a = [0.72, 0.44, -0.12, 3.71, -4.14, -6.24, -1.55, -1.33, -0.58, 0.56, -3.93]
Read off the entry just right of the smallest entry.
A: -1.55
Read off the entry just right of -0.58.
A: 0.56
Read off the entry just left of -6.24.
A: -4.14
The entry just left of 0.44 is 0.72
The entry just right of -1.33: -0.58

 15  -31   35   -7  -28    9   -5
 23   -5   14  -32  -21  -15  -24
  0   -7   17  -14   27  -33   -5
 -7    2    4    4  -20   32   25
-22   -6  -22    2  -12   24   24
-38   12  -11  -11  -12   33   -8
 23  -20   -6  -14    9  -28  -11
-21   24    0  -34   -5    6   30
  5  -21   29  -33  -33   19  -21
Indices start at 1.
Report the entry directly above 19.
Answer: 6
Report the bottom-right entry.
Answer: -21
Report the entry at row 2, column 2.
Answer: -5
The entry directly above -15: 9
The entry in row 1 and column 3 -> 35
Report the entry just left of the centre entry.
Answer: -22
The entry directly below the smallest entry -> 23
Report the entry directly above the smallest entry.
Answer: -22
The entry directly above the centre entry: 4
Report the entry at row 2, column 1.
Answer: 23
The bottom entry of the column that holds the largest entry is 29
Report the smallest entry.
Answer: -38
Report the entry at row 3, column 1.
Answer: 0
Report the entry in row 2 and column 3.
Answer: 14
The entry directly above 27 is -21
Report the top-right entry.
Answer: -5
Report the entry at row 1, column 2.
Answer: -31
The entry just right of the largest entry -> -7
Report the entry just right of -15.
Answer: -24
Report the entry at row 1, column 1.
Answer: 15
The entry directly above 25: -5
Report the entry at row 3, column 3.
Answer: 17
Report the bottom-left entry.
Answer: 5

X =
[[ 0.02 -0.48 -1.71  0.81 -2.52 -0.25  1.17  2.72 -0.05 -1.01  1.01]
 [ 0.00 -0.22 -0.74  0.43 -1.18 -0.09  0.56  1.20  0.03 -0.43  0.46]
 [ 2.20 -1.84 -1.63  0.47 -1.04 -1.03 -1.50 -0.82 -0.09  0.10 -1.06]
 [ 0.00 -0.23 -0.75  0.35 -1.11 -0.08  0.66  1.26 -0.10 -0.44  0.42]
 [-0.53  0.61  0.38 -0.15  0.29  0.29  0.40  0.33  0.00 -0.04  0.34]
 [-0.13  0.75  2.75 -1.40  4.50  0.33 -2.27 -4.70  0.16  1.96 -1.70]
 [-2.80  2.23  2.06 -0.65  1.17  1.35  2.04  1.09  0.07 -0.10  1.50]]
Counting starts at 1.
Which number is the entry just left of 0.81? -1.71
The centre entry is -0.08
The entry directly above -4.70 -> 0.33
The entry in row 2 and column 1 is 0.00
The top-left entry is 0.02
The entry in row 3 and column 3: -1.63
The bottom-right entry -> 1.50
The entry just right of -1.50 -> -0.82
The bottom entry of the column that holds the largest entry: 1.17
The entry at row 3, column 1 -> 2.20
Which number is the entry just right of 0.10? -1.06
Which number is the top-right entry? 1.01
The entry just right of the smallest entry -> 0.16
Which number is the entry in row 1 and column 2? -0.48
The entry at row 3, column 2 is -1.84
Which number is the entry in row 2 and column 3? -0.74
The bottom-left entry: -2.80
Which number is the entry at row 2, column 2? -0.22
Which number is the entry directly below the centre entry? 0.29
The entry directly above the largest entry is 0.29
Which number is the entry directly below -1.18? -1.04
The entry just left of the smallest entry is -2.27
The smallest entry -> -4.70
The entry just right of the centre entry -> 0.66
Which number is the entry directly below the smallest entry? 1.09
Which number is the entry directly below 2.20? 0.00

Questions about the row below.
1) What is the entry just right of 1.90?
2) What is the entry just left of 0.67?
-1.52   6.31  -0.31   5.14   1.90   0.70   0.98  -2.91   0.67   2.25
1) 0.70
2) -2.91

Read these off the table that follows. Counting starts at 1.
1) Which number is the entry at row 1, column 2?
2) Which number is the entry directly above 49.86?
3) Which number is the bottom-left entry?
4) Which number is the entry in row 2 and column 1?
5) Which number is the entry at row 1, column 3?
6) Which number is the entry just right of the centre entry?
7) Which number is the entry just right of -37.17?
8) Which number is the entry at row 3, column 1?
[[-143.15, 253.66, 229.45, -160.68, 88.06, 256.74, 90.54, 31.67, 249.05, 160.60, 54.96],
 [-143.15, 157.49, 229.45, -37.17, 88.06, 256.74, 139.09, 150.49, 249.05, 156.67, 54.96],
 [-143.15, 253.66, 229.45, -160.68, 88.06, 256.74, 90.54, 49.86, 249.05, 156.67, 54.96],
 [-143.15, 119.70, 229.45, -14.67, 87.75, 256.74, 94.58, 85.23, 138.89, 156.67, 54.96],
 [-39.99, 253.66, 229.45, -160.68, 20.32, 256.74, 150.45, 85.23, 104.47, 8.11, 54.96]]
1) 253.66
2) 150.49
3) -39.99
4) -143.15
5) 229.45
6) 90.54
7) 88.06
8) -143.15
